Rows are one point carried round by a steady rotation, each followed by how many steps it has turned.
The counts run from 0 to 417.
[ 21   1 -20   9   0  14   2   1   2   0   4 -15  -6  23  -6  -8  -7 -12
   5  -8  15   9] -> 201
[ 10  17 -15  10  -9  15  -5   0  27  -1  -3   9  -2  -2 -16   4   0 -12
  10 -12   9   2] -> 371
[ 12  17 -16  12 -10  14  -7  -8  25  -3   4  11  -2  -4 -16   4   7 -15
   3 -11   2   3] -> 262
[  9 -15 -19   6 -12   8   9  -4  -1  -9   1 -11  -5   4  -3  -5  10 -19
   3  -9  24  14] -> 38
[ 20   2 -16   9   0  16  -3 -14   5  -6  12  -8 -11  20  -6 -11   1 -17
  -2  -5   6  10] -> 293
[ 25   3 -22  14   0  13   1   5   5   1   1 -13   2  20  -8  -5  -4 -13
   3 -13   9   9] -> 76
[  9  -9 -15   3 -10  13   7  -2  -1  -3  -3 -15  -5  15  -5  -6  -3 -11
  15  -4  31   9] -> 342
[ 10 -13 -18  10 -13   7  11 -12  -2 -11   4  -8   1   9 -10  -1  11 -21
   0  -7  17  14] -> 147
[ 16   8 -12   7  -5  18  -3 -24  11  -5  11  -2  -7  20 -14  -8  -1 -16
   1  -1   8   7] -> 133
[  9 -15 -18   6 -12   9   7   1  -1  -4  -3 -15  -3   4  -3  -6   4 -15
  12  -7  30  11] -> 324
[ 17  14 -13   9  -3  19  -6 -18  16  -3   9   3  -8  15 -16  -5  -1 -15
   0  -5   2   4] -> 134
[ 17   6 -14   7  -4  18  -2 -22   9  -6  12  -3  -8  20 -14  -9  -1 -15
   0  -1   6   8] -> 7
[ 17  -6 -17   5  -2  15   4  -3  -1  -3   4 -17  -7  21  -3 -12  -4 -13
   8  -3  23  12] -> 326
[ 14  -4 -17   5  -5  15   4   0   0  -1   2 -16  -6  20  -5  -8  -7 -10
  11  -5  26   8] -> 74
[ 10   4 -20   8  -9  12  -1  16  17  -4  -8  -2  -8  -6  -4   3   3 -13
  12 -18  20   5] -> 195
[ 12  -6 -14  11 -12  10   3 -24   4   0   8  -4   9  11 -18  -8   7 -18
   6   3  14   9] -> 114
[ 12  15 -14   3  -4  17 -11   4  25   1  -1   0 -17   0  -6  -5  -5 -11
  15 -10  17   2] -> 67
[ 10 -11 -17   3 -10  11   5  -2  -1  -4  -1 -16  -7  14  -4  -8  -1 -12
  13  -3  29  11] -> 199
[ 11  13 -11   3  -4  18 -13  -4  23   3   2  -2 -16   4  -8  -9  -6  -9
  19  -2  20   2] -> 335
[  9  -5 -23   9 -12   8   9   9   7 -12  -4  -4  -5   0  -3   7  10 -18
   1 -20  16  11] -> 162
[ 24   0 -22  19  -3   7  -8  -2  12   4   6  -4   5   0 -12  -7   9 -22
   3  -9   2   9] -> 61
[ 27   3 -23  18   0   9  -7  -1  10   2   5  -7   2  10 -10  -8   4 -20
  -1 -13   2   9] -> 60
[  7 -13 -21   8 -13   7   7   8   5  -6  -4  -8  -5  -4  -2   0  10 -17
   9 -13  28  11] -> 54
[ 14  -4 -13  13 -10   9  -6 -20  11   6   5  -4   8   2 -18 -13   7 -18
  12   5  14   6] -> 223
[ 16  -6 -17   6  -4  13   2 -14  -1  -6  11 -12 -10  19  -4 -13   2 -17
   1  -1  16  11] -> 166
[  4   9 -14  -2 -10  20   5   0  15 -14  -2   0 -22  10  -4   4  -4  -8
   6 -14  23   4] -> 16
[ 13  -9 -18  14 -13   9   8 -17   1  -5   6  -6  10  10 -16  -2  10 -19
   1  -5  14  11] -> 256
[ 24   2 -21  18  -3   6 -10  -4  16   4   5  -3   3  -2 -12  -8  11 -23
   2 -10   2  10] -> 187
[ 15  -2 -17   4  -6  16   6  -1  -1  -2   1 -16  -5  22  -6  -8  -8  -9
  11  -5  26   8] -> 343
[  6   6 -14   0 -11  20  12  -2   6 -10  -4  -5 -10  19  -7   3  -9  -6
   9 -10  26   7] -> 251
[ -1  -2 -13   3 -20  12   5  -3  14  -3  -8   1   0  -6 -12   4   5 -12
  19  -6  31   5] -> 105
[ -1  -5 -13   1 -17  14   8  -4   8  -4  -6  -4  -3   4 -10   1   0  -8
  17  -5  34   6] -> 232
[ 23   2 -23  18  -5   9   1   1   6   3   2  -7  12  14 -14  -2   1 -15
   2 -13   7   9] -> 220
[ 10  -6 -23   9 -12   8   5  12   8  -8  -7  -5  -6  -5  -3   5   9 -16
   6 -18  21  11] -> 179
[ 13 -13 -17   7  -8  10   6 -16  -3  -9   7 -12  -6  12  -5  -9   8 -19
   0  -3  18  14] -> 291
[ 12  -5 -24  12 -13   9  11   6   4 -13  -3  -4  -2   5  -6   7   8 -18
  -3 -20  13  12] -> 414
[ 23   2 -19   9   0  16  -1  -2   1   0   5 -15  -6  22  -6 -11  -5 -13
   4  -8  14  10] -> 327
[  6 -10 -17   4 -14  10   8   1   2  -3  -5 -12  -2   4  -7  -3   0 -12
  17  -6  34  10] -> 341
[ 18  -4 -17  17  -9   5  -5 -11  11   7   3  -3  14   1 -19  -9   9 -20
   8  -1  11   9] -> 348
[ 16   7 -13   7  -3  18  -3 -23  11  -6  12  -1  -9  18 -14  -8   0 -16
   1   0   7   8] -> 402
[ 11  13 -14   3  -4  19 -10   6  24  -1  -1   0 -20   0  -4  -3  -6 -10
  16 -10  18   2] -> 193
[  0  -4 -14   5 -19  10   5   0  14  -1  -8   1   1  -6 -11   3   5 -11
  18  -7  31   6] -> 231
[  1   0 -13   0 -15  18   8  -4   8  -6  -4  -6  -9  12  -8   1  -6  -6
  15  -4  33   5] -> 107
[ 26   4 -20  14   2  14  -6  -1   7  -2   7 -10  -5  17  -6  -9  -1 -17
   0 -10   3  11] -> 185
[ 21  -3 -22  20  -8   7  -1  -4   7   4   2  -6  15   7 -17  -3   5 -18
   5  -9   7  10] -> 221
[ 12  -1 -24  11 -13  10  13   4   4 -10  -4  -3   4  10 -11   8   6 -16
  -4 -20  13  12] -> 2
[ -2   1  -9  -3 -16  18   3 -13  15 -10   0   4 -17  -2  -9   0   2 -13
  13  -3  28   4] -> 140
[ 19  -3 -21  19 -10   7   4  -7   5   3   1  -5  15   8 -19   0   7 -18
   2 -10   8  10] -> 364
[ 13  -5 -14  11 -12  10   1 -23   7   2   6  -4  10   7 -19  -9   7 -17
   8   4  15   9] -> 240
[ 13   2 -23   7  -9  11   4  14  12 -10  -5  -3 -12  -1  -1   4   4 -14
   5 -22  17   9] -> 304
[ 11 -14 -20   9 -12   8  11 -10  -4 -10   4 -11  -2   6  -6  -4  12 -20
   1  -7  19  14] -> 290
[ 10   5 -23   9 -12  16  11   6   7 -12  -3  -4  -2  14  -8  10   1 -12
  -1 -22  14   9] -> 1
[ 12  13 -10   6  -4  18 -13  -6  24   3   2  -1 -14   5  -9 -10  -6  -9
  17  -1  17   1] -> 209
[ 16  15 -13   8  -4  19  -6 -17  19  -3   9   3  -9  15 -15  -5  -1 -14
   1  -4   4   4] -> 260
[ 10  -5 -23   9 -12   8   4  14  10  -4  -7  -6  -3  -6  -2   4   7 -16
  10 -17  23   9] -> 322
[ 19  -4 -17  16  -6   4 -10  -9  15   7   5  -2   7  -6 -14 -10  11 -21
   8  -3  10   9] -> 331
[ 18  12 -16   8  -3  18  -6 -17  15  -4  10   1 -10  15 -12  -6   1 -15
  -4  -7   2   5] -> 277
[ 14   9  -9   6  -6  17  -9 -20  18   5   7   0  -5  12 -16 -12  -4 -12
  13   4  14   3] -> 99
[ 19   1 -23  15  -9  11   8   1   5  -1  -1  -7  13  14 -16   3   3 -13
  -1 -16   8   9] -> 237
